A single turn carries every row of the set below to another of its rows. Some are shown first; where does it send the rows asked next?
z_453: [ 16   5  -4  -5  -8  -2   9 -17   7  -5   1 -12  -5  11  -1   5  15  -5
  -6  -5  -1  -1   9  -4 -13   9  -4   9  -8   2   1  13  -8   9  -2   4
 -13  -5  -4 -12  -4  -3   6  12   9 -14  -7  -2  -8   1   3  -7  12   4
 -10   0   4  11  14   1   3  13   6  -9   4   5]
z_557: [  3   1   4  13   6 -26   3   3   1  -9   6  -7   1   4   5   6   5   9
  -8 -16  -2   5   3  12  14  19  -5   1 -13  -1  -3   4   0   3  10  -6
   4   3  -1 -12   0   5   4   0  -3   4  17  17   7  -3   4 -14 -24   3
 -13  -5  -5 -10   3  -4   5   4  -3   2  -6   7]
z_239: [ -6  -9   6  14   0 -10   1  -9   4  11  -5  11  -4   1   3 -10   0  20
 -10   0   3  19   5  -7  23  -9 -15  -8 -11  -1   2   9 -12   0  13   3
   4   9  -7   1  18  -4  -9   0  -1   8   0   0   6  -2   4   8  -8   8
 -15  -8   9  -8 -12 -12   7  13  -7  -3  -3   3]
z_54: [  4   1   8  -1  12 -21   4   0  -3   2   5 -11  -2   3  -2   4  13  11
   0 -11 -11  -4   7   1  10  17  -5   2 -12   2   5  -3   7   3   4  13
  -1  12   8  -8  15  -4   3  -2  -1   3   8  11  13  14  -4 -14 -17   9
  -9   7  -7  -4   3  -3   3  18  -9   2  -6   2]
z_90: [  3   5  -1  -1  -3  -1  10  -8   5   8  -2  -3  -6  11   8 -10   8   3
  -7   8  -2   1   7  -9  -4 -11  -5   7   0   8   1  16 -20   6   4   3
 -11  -5 -10   1   1   3 -15  14  10 -10 -17 -10  -3   0   8   5  20   3
  -4  -9  10   4   8  -5  10   2   1  -7  -2   2]
z_467: [ -5   4   1  -5   5  -7   7  -9  -1   8  -5  -8  -2  -4  10 -15  18  10
  -5  -1   0  -1   0   1  -9 -12  -1  -3   4  11   0  -6 -15  -2   3  10
 -11  -9  -2   5  10  11 -17  -6   4 -12 -10   0  13   9 -12  -5  13  -2
   5  -8   1 -10  13   5   8  12  -6   2 -10   6]
z_281: [ -2   3  -2  -5  -1   1   4   4  -3   2  -7   0   0  11  19  -8   7   9
  -4  -8  -1   1  -3   2 -15  -6   4   3   5   5 -11   6 -19  -3   5  -7
  -6 -19  -2  -5   1  15 -15  -8   0 -10  -7   2   9  -6   0  -5   4  -2
  -2 -18   8  -7  16  -4   5  -3  -2   7 -10   4]
z_203: [-11   1   2  -2  -4  -7  -7  10   4   6   0  20 -17 -24  -8  -4  11  14
   4 -13  -8   8   5 -11  -8   5  -4  13  -6  -7  -7  -3   6  13   6  -9
  14  -4  -9  -3   8  -6   9  16  -6  -2   3  -2  -1  -7  -7   3  -6  14
   6  -6   6  -2  -1  -2   6   4   8  -1   1  12]
z_644: [ -4  -8   3   3 -11  12   3 -16   3   7  -8   7  -3   1   9 -14   8  16
 -10  -3   8   9   6  -9  -4 -19  -9  -7  -2   1  -4  13 -18  -3   5   3
  -6 -11  -4   0   9  -3 -13  -5   1  -8 -14  -7   2  -5  -7  10  11   1
  -6 -14  15  -4   3  -2   9  12  -5  -3  -3   8]
z_454: [ 13   5   1   6   3 -19   8 -12   6  -1   5  -9  -5   8 -10   8   8  -2
  -7  -4  -5   7   9  -2  13  18  -6   9 -17  -1   7   9  -5  14   7   2
  -4  15  -6 -12   1  -3  10  16   3  -1   7   5  -5   6  11  -7  -6   5
 -16   5  -4  11  -1  -8   2  14   3  -9   4   3]
z_356: [ 11  -6   0  -4 -14  12   2 -21   5  -6  -6  -4  -3   2  -3   3  15   8
  -9 -21   9   7   8  -7 -14   4  -8  -1  -9  -8  -3  10  -6   2   0   5
  -7 -13   3 -13   2  -9   8  -9  -3 -13  -2  -2  -3  -3 -11  -4   3   4
 -14  -2   8   3   8   1  -2  23  -1  -5   1   8]
z_172: [-12  -4   3  -3  -4  -6  -9  11   4   9  -4  21 -15 -22  -3  -3  11  12
   8  -9  -7   7   5 -12 -10   4  -2  12  -4  -4  -8  -1   1  12   2  -8
  16  -3  -9  -1  12  -7   9  18  -1  -3  -1  -1   2  -7  -8   5  -3  15
   6 -10  12  -3   1  -4   5   3   7   2   2   7]
z_922: [ 12   1   0  -1  -3  -9   0   0  -1 -13  -3 -12   2  10  10   9  11   2
  -3 -21   1  -2   0  10 -16  16  -2   5  -5  -4  -9   6  -4  -1  -1  -5
  -5 -18   1 -15  -5   5   4  -4   0 -11   3  11   2  -6  -5 -18  -5   5
 -13  -5   1  -6  19   0  -3   7   0   4  -2   2]
z_492: [  9   9   1 -10   4  -6   6  -8  -6  -3   0 -16  -2   2  -1  -1  20   8
  -2 -15  -5  -6   4   1 -16   8  -3   3  -5  -1   0  -6   4   1  -2  11
 -13 -10   8  -8   3   2  -1  -8  -4 -12  -3   2   7  12 -13 -17   3   6
  -3   8  -7  -2  16   6   1  21  -3  -2  -7   7]
z_143: [-10  -1   2   2  -5 -10  -9   5   7   2  -2  15 -16 -29  -8  -4  14  10
   2 -14  -1   8   4  -7  -9   4  -5  11  -5  -6  -6  -4   3  12   3  -8
  13  -7 -13  -2   6  -4  11  19  -4  -6   2   0  -3  -8 -11   1  -1  12
   6  -7   6  -5   4   1   5   6  10  -2   3  11]
z_991: [-10  -6   3   0  -5  -7 -10   6   6   6  -5  17 -14 -26  -3  -3  14   8
   6 -11  -1   6   3  -7 -11   3  -3  11  -3  -3  -9  -3  -1  11   1  -8
  16  -6 -13   0   9  -5  11  21   1  -7  -1   1   0  -8 -11   4   1  12
   6 -11  12  -6   5  -1   4   5   8   2   4   7]
z_901: [  0   5   3  10   8 -17  10  -5   5  12   2   0  -6   8  -1  -7   1   7
  -9   8  -5   9   6  -7  22  -4  -6   7  -9   6   7  11 -17  10  12   2
  -2  16 -12   2   7   4 -12  17   4   3  -3  -3   0   5  18   5   1   3
 -10  -4   3   3  -8 -13  10   3  -1  -7  -1   2]
z_802: [  8  -6   4   6  -4  -9  -1 -15   5  -3  -2   1  -4   2  -9   6   7  12
  -9 -17   5  16   8  -5  13  14 -13  -1 -18 -10   2   5   0   5   8   5
   2   8   0 -13  11 -10  12  -2  -6   3  12   5   1  -2  -1  -6 -16  10
 -23   4   2   1  -8  -9  -4  24  -4  -4   1   2]
z_472: [ -9  -4   6   4  14 -21   5  -1   1  13  -1  -3   1  -2   9 -11  12  13
  -2   4  -6   1   3   0  17  -2  -2  -4  -3  13   6  -4 -11   1   8  13
   2  13  -1   5  21   5 -13   2   7   4   1   8  20  13  -3  -2  -5   2
  -2  -7   2 -12   0  -5  10   7 -11   7 -11   1]
z_817: [-10   2   2   8   7 -16   7   6   0   6   1   6   0   6  14 -11   0  15
  -9  -3  -5   7   1   3  14  -4   0  -1  -3   6  -5   6 -15   2  16  -8
   3   2  -4  -1   6  15 -16  -3  -2   5   8   9  14  -3   9  -1 -14  -3
  -3 -17   2 -12   0  -8  12  -8  -5   6 -13   8]

z_239 moves to z_644
z_467 moves to z_492
Now these:
z_172 moves to z_991
z_922 moves to z_557
z_90 moves to z_453

